Each path below is one point turned by a fixed rotation once a step. After each direction that follows a path, write how fast that rotation turns it, in degrees each step (0 if it stays still).
Each turn is a multiple of 5 degrees from 10 to 175, or 0.
Each row of a path follows its step; steps can be skipped.
Path 1:
step 0: [ 19   8   3  -1 -14 -28  -1  13 -27 -17 -13   9  -4  -7  37 -23 -12 -19
 -32  38  10  -6 -38  17   4 -17  -3   2   7  -2   6   8 -17  -5 -20  -5
  13   1  -1  12  -2 -13 -11  -7   0  -6 -16]
step 1: [ -2  -3  26   4  15  -5 -14   9 -21  15  15  19  -4  -9  13 -15 -43 -11
  -5  -1  23  18  17   4 -17 -27  -6  -1 -11   7  -4 -23 -12  -6 -33  -3
  -3 -16  -4 -34  15   6  -3  13  21   3  14]
step 2: [-15 -24   7 -20  18  18  20   6 -34  23  21  -2  11   9  22  -6   9 -17
  16   4 -20 -17   2   2  -3 -24  -1  -4   1  -2   1  13   3  12   3  30
   6  -9  17 -16  -6  38  15   1  24  -8 -19]
step 3: [-23  10 -14  -9  11  -3 -17 -16 -12  -6  31  12   0  10  13  -2 -18 -10
  -9  -5  20   1 -14  -1 -13   4  -6   5   5   6 -11  13   2  21  12  25
  -7  14   5   8 -52 -36  17  -9  12  -6 -28]
step 4: [-27  20 -14 -20  -8  -2 -33  42   2  -9   2   6   1 -30   6 -19   1   2
  -3  -3  21 -16   2  26   8  12  -7 -23  -2  21   4  -3 -17  -7   2  22
  -9   5 -22   0   4   3   0  34   8   6 -17]
step 5: [ -4   5  20   5 -23 -46   0 -13   7   5  -9  25   6  -7   9  -8   0  -1
  -6   2  -8  -6  -8  21  24  19   8 -10   9  18   8   9  -2  12 -36  22
  -5   7   4 -34   0  34   4 -17  19  -1 -12]
step 6: [ 16 -29   3   6   8  19  -9 -21  -5  -5  13  -2  -7 -32  28 -26  11  14
 -18  -1   5  20  -1  12   5 -10   6  14  29   8 -15   5 -23   4   1   6
 -15   0   2 -29  11 -13  31 -20  26 -13   6]
step 7: [-24 -14  17 -15 -20  -4 -19  13 -43  14  16 -26  -6 -19  -3 -10 -13  17
  -8   5   8  -2  -3 -37   6   4  22 -20  13 -25  -6   1  -3 -18  28   7
  -9  12  20 -17 -10   0  -6  -2  20   3  -2]
step 9: [ -5  -2  -2  -9   4  12   2  -1  -3  -4  14  39  -5   0  25 -20 -25 -16
 -12  14   6  10 -17   6   8  14  22  -1 -11  18  17 -13 -30 -16  -1 -27
   8  -3 -26 -26 -15   9  -6  22  -4 -29 -12]
Speeds:
[ -3  -3   3   6   7   4  -6   4  -1  -7  -2   3   2   6  -5   9   2   3
   1   4   9  -2  -3  -2  -2   4   0   0   4   4  -2   3  -9  -6  -2  -5
   2  -8  -4  -6   2 -11   4   2   7  -5   0] -> 130
[ -2  -2  -7  -1   6   2   5   4   0   2   7   7  -3   2  -1   5   1  -6
   3   6   1   0   1  -3  -9  -2   5   2   4   4   4 -13   2   1   3  -6
  -2  -3   8   1 -10   5  -3   8   4   4  -4] -> 55
[10 -1 -5  4  7 -1 -4 -7  5  5  5  3 -5 -4  6 -3  3 -4 -3  4  8  5 -5  2
  7 -3 -1  6 -5  0  4 -3  0 -9  4  0  3  1  0  3 -6 -8  5 -5 -5 -4 -5] -> 125
[ 1  4  0 12 -1 -6  1  1  1 -7  0  0  1 -7 -6 -2  6  2  3 -4  1  4  1  4
 -3  2  4  6 12 -4  7  3 -6 -5  7  0 -2 10  5 -6  3  2 -1 -2  1  8 -4] -> 45
